In the rows, 128 means zero.
A state moves one step at a time under one of 7 hidden systems, and each row is a state written as 22 numbers. Each run below is a few steps of one system.
trace 1, W:
[[135 116 157 138 132 130 118 101 149 117 126 123 138  99 175 116 111 119
  110 125 153 161]
 [159 110 142 130 144 114 141 120 161 137 146 132 142  84 117 138 122 149
  145 139 160 133]
 [135 111 143 117 129 128 111 119 120 124 124 182 139 111  85 132 120 140
  139 120 124  95]
 [113 116  92 106 140 141 102  93 100 121 109 135 139 124 118 141 119 131
  110 134 103 141]
 [143  92  91 122 136 125 129 135 141 154  94 102 108 136 136 116 143 134
  126 125 128 150]
 [134 135 140 154 114 108 156 122 122 138  98 133  91 114 141 106 113 136
  145 105 145 102]
 [104 139 132 129 140 101 146 118 122 117 147 143 157 124 163 158  97 133
  130 102 120 118]
 [138  94 129 116 131 134  88 125 147 134 140 145 163 140 164 131 147  99
  129 155 131 133]
 [158 137 148 130 142 135 112 117 107 149 118 129 109 100 108  88 126 137
  137 158 149 161]]
trace 2, F, 9 rows:
[[108  87 123 136 105 139 134  98 136 116 102 120 113  93 136 137 117 141
  104  85 126  98]
 [132 107  72 139 128 110 136  98 120 149 129 106 125  99 155 157 135 133
  154 147 118 104]
 [174 112 115 132 149  82 120 136 117 156 112 167 131 152 141 122 136 125
  165 123 106 141]
 [129 150 147 130 146 112 117  96 126 100  90 157 136 152 151 111  90 116
  107 119 135 165]
 [ 96 112 135 104 150 138 151 129 164 142 117 101 140  99 142 124  97 150
  102 127 178 144]
 [129  85 149 138 101 143 122 134 125 158 131 138 107  76 130 112 140 134
  148 120 147  73]
 [155 130 110 151 125 115 115  81  77 114 152 144 131  88 124 159 131 132
  146 120  80 127]
 [162 101  84 114 156  98 117 120 166 112 114 137 159 171 120 155 141 123
  124 133 106 169]
 [122 146 128 115 138 122 128 125 142 139  55 141 103 167 119  79 104 120
  128 160 173 127]]
trace 3, G:
[[ 94 168 109 135 124 114 153  96 112 142  78 124  97 121 135 112  87 135
  142 155 167  87]
 [ 92  90 139  97 153 127 147 173 101 166 151 142 151 114 143 143 113 158
  122  60 106 123]
 [145  79 124 158  85 146  78  86 145  96 120 127 127 124 180 130 160  80
  107 123 108 117]
 [178 167 103 148 170  79 157  98 119 149 141 110 127  96 139 138 113 151
  170 172 143 177]
 [148 117 181 112 136 107 138 173 157 118  96 200 133 174  65 101 119 142
  131  80 137 111]
 [ 42 138 110 104 115 167  93  69 116 104  97 125 146 114 159 137  85 108
   87 163 156  93]
 [142  65 102 108 158 143 141 173 125 202 172  72 128  67 137 136 157 166
  139 118 126 169]
 [193 118 154 198  63 114 119  97 123  79  95 156  67 136 108 104 163 106
  139  82  91  96]
 [100 203  79 117 181  68 163  78 117  94 137 138 179 147 141 195  64 142
  139 156 121 148]]
trace 4, N (9 x 22):
[[113 147 130  94 164 132 116 125 118 163 128 148 148 106  99 117 103 145
  149 197 174 123]
 [117  85 166 100 122 175  94 138 117 126 104 154 122 105  81  96 126 141
   92  93 129 129]
 [136 105  88 150 110 139 132  68 138  94 117  79 108  82 130 154 131 140
   98 114 115 144]
 [160  96  81 133 147  74 165 150 147 172 133 130 129 127 129 156 143 154
  179 123 123 102]
 [120 150 145 134 117 103 106 119  87 120  87 203 121 173 139 105 110 101
  146 114 106  86]
 [ 83 153 118  97 168 136 121 108 115 117 115 107 158 140 169 132  83 124
   85 132 134 198]
 [147  71 156 126 122 143 132 167 201 161 128  99 122 115 155  98 153 124
  122 138 185 136]
 [148 168 166 175  96 124 147  92  90 120 137 136  79  57 104 114 115 145
  159 134 142  80]
 [118 120 117  96 170 107 132 125 111 103 173 171 196 118  90 195 105 160
  125  86  80 137]]
trace 5, Z (9 x 22):
[[ 64 160 116 110 136 129 133 102 112 126 114 131 145 129 159 138  83 121
  121 153 154 100]
 [106  81 150 106 131 158 115 179 122 174 166 116 143 109 155 120 148 129
  121 104 126 129]
 [181 127 154 177  94 140 105  90 117  97 133 122  98  94 135 110 152 111
  127 123 109 148]
 [160 157 103 128 172  78 163 112 150 120 142 131 149 119  96 163 107 164
  150 147 139 159]
 [108 100 133  95 119 132 108 156 159 128  94 183 146 178  90 120 132 116
  128 133 142  68]
 [ 69 148 107 116 122 174  99  97  56 145 101 100 104 110 155 103 108 119
  104 149 122 134]
 [146  89 133 135 137 131 166 173 152 146 161  68 119 107 149 135 148 156
  110  65 112 181]
 [180 142 139 193  79  90 138  85 172  76 126 149 109 131 137 141 143  99
  155 133 136  80]
 [107 174 105  94 188  90 135 125  82 164 147 174 172 131 119 153  86 147
  176 175 133 119]]
trace 6, H (9 x 22):
[[109 123 102 125 137  98 151 125 146 123  88 129 126 167 153 139 107 129
  118 101 129 124]
 [105 111 129 127 124 124 133 147 134 162 118 120 125 137 188 113 127 113
  136 132 150 108]
 [143 126 168 147 121 133 119 127 100 144 145 136 117  94 162 102 127 122
  138 112 128 137]
 [160 133 153 148 129 113 123  98 149  89 147 141 147 105 129 142 119 128
  124 119 127 151]
 [134 121 116 111 145 118 126 116 167 125 125 144 153 125 102 143 120 135
  138 167 161 114]
 [109 108 125  98 137 145 113 137 105 157  95 151 118 120  96 104 117 142
  128 131 137 110]
 [113 111 117 132 118 145 125 111 107 115 104 108 108 118 137 125 123 132
   95  84 100 146]
 [146 119  95 153 120 107 155 117 158 127 135  88 118 122 163 151 142 127
  138 127 128 130]
 [145 145 137 141 128  91 143 141 123 152 129 164 123 136 130 123 128 128
  176 145 139  89]]
trace 7, Z:
[[170 109 138 149 110  98 151 179 189 112 114 126 111 199 127 120 165 115
  132  90 118 134]
 [ 95 211 130 149 116 110 140  83 110  99 109 139 120 149 159 124  86 105
  140 170 154  93]
 [ 78 115 153  75 169 141 137 198 117 173 184 134 181 127 142 141 114 147
  122 107 129 138]
 [155  97 172 157  68 184  66 108 136  89 135 129 111 116 140  94 176  81
   98 128 115 127]
 [163 187  96 145 163 103 168  92 111 133 158  77 118  74 102 150 112 167
  152 178 137 185]
 [143  95 145 105 127 108 146 191 186 115 123 183 146 189  49 142 148 145
  136  84 121  80]
 [ 66 164  87 125 101 163  75  56  70  98  82 137 117 146 152 124 107  85
  108 184 117  90]
 [109 103 107  89 179 139 163 208 115 207 169  55 133 120 161 126 138 164
  123 106 119 200]
 [186 117 195 204  45 126 130 123 179  61 115 140  77 150 134  95 170  90
  118  76 123  98]]
trace 8, H:
[[143 108 132  88 163 133  86 118 167 141 116 163 172 127 106 116 123 124
  133 204 181 141]
 [118 111 145  95 139 170 112 129 104 149  75 131  93  94  66  77 111 161
  102 125 155 140]
 [102 101 104 143 102 147 155  97 133  95 108  85  98  93 117 153 118 156
   78  52 105 121]
 [134  98  58 153 111  89 156 115 150 144 149 100 130 121 168 185 154 126
  167 136 109  76]
 [161 143 122 134 145  79 109 139  77 172 115 194 126 160 147 107 134 108
  192 154 108 107]
 [126 157 173 115 157 122 102 116 115  98  88 164 143 174 155  90  86 108
   92 105 129 200]
 [107 107 153 119 129 156 149 138 214 117 128  64 136 112 159 119 117 131
   80 135 200 161]
 [119 106 155 145  92 151 151 145 128 168 161 114  97  43 103 121 141 157
  161 135 164  44]
 [140 119 123 139 123 116 102  84  52 103 159 192 147  86  99 173 122 139
  144  81  47 100]]
trace 9, F, 9 rows:
[[168 123 141 166 111 114 131 114 108 120 153 134 114  98 135 133 143 129
  148 103  98 126]
 [149 138 108 131 139  97 128 100 152  91 137 144 160 151 123 167 124 121
  132 140 117 138]
 [114 127 116  92 157 125 115 145 145 149  96 148 144 163 110 111 118 128
  130 164 157 132]
 [102 127 160 117 122 161 124 138  88 147 100 130  97 110 123  82 111 137
  108 101 137 134]
 [121 113 129 155 103 142 149 108 134 105 153  85 118  82 151 151 132 136
  105  86 115 128]
 [159 113  90 149 118  98 137 122 163 135 152 123 140 126 136 164 158 122
  168 167 131  92]
 [152 154 128 116 155  95 108 134  90 147 113 192 139 164 107 113 121 121
  166 153 110 126]
 [103 130 149  99 151 145 112 126 117 102  98 138 143 157 131 108  97 127
   74  90 122 189]
 [102 109 131 127 108 166 147 124 181 129 115  57 108  99 147 114 128 133
   92 136 183 132]]
trace 10, N, 9 rows:
[[144 101 103 134 120 119 123 114 181 102 107 119 135 155 135 143 142 112
  115 137 132 129]
 [113 149 104 127 130 119 148 133 109 167 108 117 103 126 130 113 118 137
  155 163 152  98]
 [105 123 169 117 133 134 134 154  99 129 130 156 131 130 128 118 108 139
  113  66 109 125]
 [131 117 121 145 114 135 110  85 152  86 143 107 149 118 173 153 133 102
  103 134 124 150]
 [161 128 107 124 153 103 141 147 137 179 139 118 125 114 123 124 141 142
  174 178 152 133]
 [134 144 177 127 117 130 121 141 105 113 103 188 111 145  80  93 117 133
  130  98 123 102]
 [ 78 139 101 114 133 154 122  84 131  80 129  99 152 119 136 166  98 130
   76 124 121 150]
 [142  66  96 115 133 132 129 166 165 189 140  93 130 118 154 128 169 131
  150 151 146 123]
 [165 158 164 172  98 113 131 118  73 129 106 161  71 118 118  87 132 124
  160 108 111 103]]
trace 11, U, 9 rows:
[[ 97 103  28 118 124 133 132 103 145 159  86  66 112 134 159 146 138 123
  128 185 143 111]
 [149 113 142 143 128 109 158 185  83 203 108 124  68 122 151  78 138 146
  165  79 116 120]
 [119 156 171 166 111 106 130  87 110  58 126 154 134 141 191 140  94 101
   97  54  93 146]
 [133 131 103 112 176  93 142 120 194 133 173 109 197 127 174 179 116 124
  143 190 172 162]
 [152 109 190 113 123 147 100 178 136 183 105 182 112 128  87  54 144 121
  164 171 185  86]
 [ 85 169 153 122 123 179 109  67  51  76 112 133 108  80  83 115  79 151
   70  89 101 154]
 [145  46  58 117 141 119 148 118 207 115 159  71 166  97 123 207 158 158
  103 104 112 150]
 [172 120 101 170  81  98 118 126 130 175  84 152  76 149 145  93 172  90
  206 196 149  33]
 [102 206 143 108 180 104 141 132   4 141 106 174 118 150 118 104  61 156
  129  75  73 178]]
trace 12, G, 9 rows:
[[154  74  72 128 137 115 128  96 148 158 114 113 126  79 123 148 137 148
  150 153 140 111]
 [164 108 112 139 137  89 133 121  94 152  82 173  98 126 104 112 126 145
  161  99 101 112]
 [100 125 106 115 150 102 128  93 123 101  77 154 146 161 154 143  83 126
  100  91 113 144]
 [117  76 113 112 146 119 135 141 182 165 109 105 143 122 185 125 124 128
  125 137 173 136]
 [154 109 169 159 110 121 133 121 104 162 115 144  89  73 151  88 125 135
  156 109 145 100]
 [133 134 141 137 144 107 130  83 102  85 147 166 157  93 122 166  92 145
  119  77  91 142]
 [152  77  92 106 146 114 101 112 200 116 117 144 173 149 118 155 143 118
  124 163 145 129]
 [139 129 117 124 137 127 116 120  96 187  70 138  83 112 116  72 120 135
  159 179 165 114]
 [ 95 130 150 116 141 132 154 132  80 125 106 135 111 109 113 122  86 167
   93  34  96 150]]
trace 13, W, 9 rows:
[[155 126 211 118 145 106 131 171 185 111 142 194 164 157 103 111 115 128
  132 108 162 134]
 [ 79 154 148 105 120 180  87  74 122  89 128 140 154  89  97 131  93 123
   94 183 165 107]
 [121  72  86  85 155 165 126 163 121 173 163  83 144  88  88 149 156 169
  115 124 106 161]
 [176  90 133 173  68 137 113 116 125 108  85 138  62 125  93  99 173 119
  129  86  93  93]
 [120 202  69 148 150  70 179  77  89 107 118 116 119 135 135 176  86 146
  153 136 101 130]
 [106  87 116  87 149 100 125 198 178 157 114 162 173 225 163 133 137 104
  133 119 131 112]
 [ 98 157 175 144 101 177  83 100  82 146 102 122  91  99 186  55 113  89
  116 177 171 120]
 [146 133 154 126 174 118 183 156 130 137 192  78 143  71 131 150 106 184
  113  72 124 219]
 [170  73 156 160  69 123 113 110 225  60 125 170 140 138  94 147 168 102
  126 114 143  55]]
trace 14, U (9 x 22):
[[113 110  96  89 157 120 111 160 110 154 187 154 193 145 124 179 147 127
  156 148  91 112]
 [153 116 136 118 109 167  60 148 116 132 102 141 114 184 123  77 176  79
  116 167 113 152]
 [128 199 127 140 134 142 171 120 121 100 108  61  79 129  88 107 108 156
   96 123 137 191]
 [100 103 138 133 105 115 193 171 196 113 155 116 134 130 109 172 130 156
  125  67 141  65]
 [ 87 139 109 138  95 137  93 111  78 146 164 150 148 121 183 150 140  82
  167 179 113  41]
 [174 137 133 107 177 132  89 161  56 166 163 138 143 137 124 106 150 127
  141 136  73 227]
 [175 132 165 148 105 136 124 124 213  49  85 121 107 189  89  99 147 107
   78 108 146 178]
 [ 63 197  93 122 127 120 203 113 157 123 121  79 115 111  98 160  82 163
  137 177 195  68]
 [ 83  59 147  92 121 152 121 206  80 200 178 166 148  98 126 139 147 147
  155  71  97  47]]

Which system made each of these runs?
trace 15 (2 x 22):
[[132 103 114 117 135 109 136 142 132 154 139 156 139 111 101 147 132 148
  162 130 128  79]
 [119 116 119 118 122 140  80 113  82 129 106 163 131 147 137 114 131 105
  126 131  97 116]]
 : U
trace 16 (2 x 22):
[[161 104 123 113 178  75 152 135 159 164 147 158 167 103 126 153 111 161
  168 138 155 135]
 [140  91 158 115 115 138  76 113 118 128  74 206 122 135 102  87 124 113
  129 126 135  90]]
 : G
trace 17 (2 x 22):
[[145 101 147 129 145 125 108 102 136 117 127 135 148 106 159 126 116 125
  107 110 130 176]
 [168 115 125 141 135 104 135 106 170 132 115 127 127 107 126 124 128 133
  144 160 166 131]]
 : N
trace 18 (2 x 22):
[[110 176  86 141 127 111 156 120  99 133 152 101 119 129 136 156 124 133
  155 157 117 110]
 [124 114 150 103 142 126 117 189 119 148 149 162 151 174 127 120 143 121
  138 104 105 130]]
 : N
trace 19:
[[143 192 136 142 134  95 155 120 137  82 137 147 137 164  96 149 112 130
  139 133 123 129]
 [ 73 129 128  78 148 143 125 165 148 132 127 144 169 172 121 137 111 127
  108 133 145 116]]
 : F
trace 20, 2 rows:
[[137 167 112 114 162 120  94 104  79 100 150 148 168 157 128 151 121 115
  121 145  77 196]
 [152 107 115 105 141 139 115 151 200 125  79 103 123 188 106  95 148 114
  100 162 162 178]]
 : W
trace 21 (2 x 22):
[[153 104 135 141 123 120 155 158 139 157 131 110 101 112 123 117 146 148
  144 104 133 124]
 [125 150 145 157 103 112 130 100 108  98 124 156 120 130 144 136 115 113
  136 109 110  94]]
 : U
trace 22, 2 rows:
[[135 110 120 142  95 154  89  40 145  80  81 144 114  79  87 127 121 125
  108 161 152  90]
 [127 117  59  95 180 106 162 124 104 175 126 112 134  86  78 164 110 191
  154 137 120 135]]
 : G
trace 23, 2 rows:
[[ 59 182 120 131 135 131 175 142 101 138 167  57 135 128 209 153  96 127
  112 116 126 153]
 [163  89 180 150 102 128 124 185 191 131 191 117 150 146 180 126 183  94
  141 114 135 126]]
 : W
trace 24:
[[148 158 105 131 144  80 164 132 146  99 158 149 156 153  84 186 125 147
  153 122 102 112]
 [ 87 124 100  93 122 139  90 142 128 131 106 163 155 198 128 131 141  90
  130 172 124  80]]
 : N
trace 25:
[[116 155 111 117 134 122 114 126  81 127 111 159 125 159 108 125 119 123
  138 133  99 117]
 [101 122 112 102 146 140 122 143 135 128 113 107 141 163 148 126 123 121
   94 119 123 167]]
 : G
trace 26 (2 x 22):
[[ 78 125 141 129 133 119 143  86 127 132 119 132 145  75 189 142  70 136
  121 119 168  96]
 [139  69 150 115 154 121 100 124 116 172 157 162 166  69 175 130 122 133
  147 122 133 131]]
 : N
